In the data rows, the value 500 means zero.
Each thing below was measured twice, in two different ways. The second way is not exact.
Here are some of them measured both ways, the first way above the second, with a blank line after each pair.
np.array([430, 707, 234, 533, 532, 413, 493, 384])
np.array([630, 556, 374, 425, 290, 654, 520, 620])

np.array([622, 334, 602, 401, 655, 692, 582, 514])
np.array([471, 604, 637, 406, 648, 294, 378, 480])

np.array([477, 318, 630, 365, 492, 299, 540, 469])
np.array([368, 367, 485, 493, 572, 313, 630, 601])

np.array([475, 364, 600, 811, 537, 545, 384, 586])
np.array([557, 577, 461, 558, 662, 502, 627, 220])

np.array([591, 384, 389, 263, 540, 426, 392, 510])
np.array([344, 615, 492, 460, 515, 438, 534, 708])

np.array([437, 541, 676, 268, 487, 386, 416, 466])
np.array([257, 312, 437, 450, 523, 466, 448, 582])

np.array([408, 580, 608, 681, 244, 521, 369, 479])
np.array([484, 402, 401, 725, 460, 623, 481, 310])

np.array([497, 309, 523, 302, 646, 588, 608, 456])
np.array([512, 528, 542, 384, 623, 273, 395, 653])

np.array([557, 452, 646, 780, 487, 575, 436, 702])
np.array([526, 529, 576, 582, 650, 568, 571, 196])

np.array([456, 300, 481, 345, 403, 554, 358, 397])
np.array([367, 550, 369, 607, 545, 358, 420, 610])

np.array([408, 394, 490, 352, 419, 309, 404, 382])
np.array([356, 448, 324, 558, 491, 426, 593, 645])

np.array([370, 357, 661, 580, 407, 634, 383, 658])
np.array([459, 478, 429, 644, 781, 511, 450, 379])

Then 24 more things, the second way only, each followed by its number:
np.array([496, 536, 558, 670, 739, 493, 538, 324]) 0
np.array([589, 489, 573, 367, 239, 711, 532, 475]) 1
np.array([388, 443, 440, 410, 362, 397, 556, 679]) 2
np.array([762, 580, 567, 378, 348, 651, 456, 520]) 3
np.array([467, 327, 730, 662, 497, 520, 587, 453]) 4
np.array([600, 447, 628, 594, 564, 587, 534, 198]) 5
np.array([536, 477, 498, 381, 315, 658, 520, 701]) 6
np.array([644, 487, 668, 525, 584, 595, 505, 195]) 7
np.array([365, 552, 361, 589, 542, 402, 450, 674]) 8
np.array([280, 536, 369, 520, 517, 437, 565, 663]) 9
np.array([417, 409, 384, 223, 403, 607, 460, 481]) 10
np.array([651, 507, 699, 543, 618, 540, 501, 240]) 11
np.array([406, 534, 319, 551, 497, 418, 473, 689]) 12
np.array([750, 501, 591, 331, 449, 574, 360, 497]) 13
np.array([396, 534, 356, 708, 507, 357, 478, 628]) 14
np.array([434, 445, 413, 425, 354, 376, 495, 732]) 15
np.array([405, 545, 365, 551, 363, 431, 538, 696]) 16
np.array([487, 532, 734, 406, 740, 475, 531, 418]) 17
np.array([700, 565, 605, 339, 374, 646, 414, 590]) 18
np.array([318, 512, 390, 548, 393, 338, 472, 606]) 19
np.array([756, 556, 574, 337, 316, 615, 485, 514]) 20
np.array([524, 450, 503, 692, 598, 606, 583, 214]) 21
np.array([611, 566, 614, 575, 647, 501, 419, 212]) 22
np.array([687, 506, 534, 382, 277, 637, 502, 594]) 23
Which numbered row above is the same thing as each row below? Its number follows it:
np.array([492, 384, 473, 302, 477, 367, 325, 443]) 9
np.array([494, 446, 348, 324, 412, 393, 430, 327]) 16
np.array([561, 448, 639, 746, 504, 731, 539, 636]) 22
np.array([414, 379, 416, 282, 442, 458, 415, 367]) 12
np.array([513, 733, 301, 514, 669, 598, 652, 514]) 18
np.array([449, 338, 460, 360, 308, 511, 393, 390]) 14
np.array([493, 733, 283, 624, 619, 579, 656, 486]) 3
